[7 9 6 0 6 7 4 4]
[4 3 4 6 5 5 4 5]
[5 7 5 2 3 6 3 5]
[6 9 5 1 4 8 3 4]
[7 8 5 1 5 9 3 3]
[4 4 4 5 4 5 4 5]
[6 8 6 1 5 4 5 5]
[5 6 5 3 5 4 5 5]
[3 1 3 8 5 4 5 5]
[4 1 4 8 6 3 5 4]
[2 0 3 9 3 3 5 5]
[7 9 7 0 5 6 4 4]
[3 1 4 8 5 1 6 4]
[5 6 6 2 4 4 4 4]
[7 9 5 1 5 8 2 4]
[3 1 4 8 6 2 6 4]
[8 9 5 2 6 9 2 4]
[4 4 5 5 5 3 5 5]
[5 7 6 2 4 5 5 4]
[4 3 4 6 5 3 5 4]
[1 0 3 8 2 1 6 5]
[0 0 3 8 1 1 6 6]
[5 7 5 2 3 6 4 5]
[4 2 4 7 6 3 5 4]
[8 9 6 1 6 7 3 4]
[4 2 3 7 5 5 4 5]
[6 9 6 1 3 6 3 5]
[2 0 4 7 4 0 7 5]
[9 9 5 1 8 8 3 3]
[3 0 4 8 4 1 7 5]
[5 6 5 4 3 6 4 5]
[6 9 6 0 5 5 4 4]
[1 0 4 7 2 0 8 5]
[4 5 4 4 4 5 4 5]
[3 0 3 9 4 4 5 4]
[3 1 3 8 5 4 5 4]

[4 1 4 8 6 3 5 4] 0
[5 7 6 2 4 5 5 4] 0
[6 8 6 1 5 4 5 5] 0
[4 3 4 6 5 3 5 4] 0
[3 1 3 8 5 4 5 4] 1
[5 7 5 2 3 6 3 5] 1
[5 7 5 2 3 6 4 5] 1
[3 1 4 8 5 1 6 4] 0
[3 0 4 8 4 1 7 5] 0
[9 9 5 1 8 8 3 3] 0
[4 2 4 7 6 3 5 4] 0
[1 0 3 8 2 1 6 5] 1
[4 4 5 5 5 3 5 5] 0
[6 9 5 1 4 8 3 4] 1
[2 0 4 7 4 0 7 5] 0
[1 0 4 7 2 0 8 5] 0
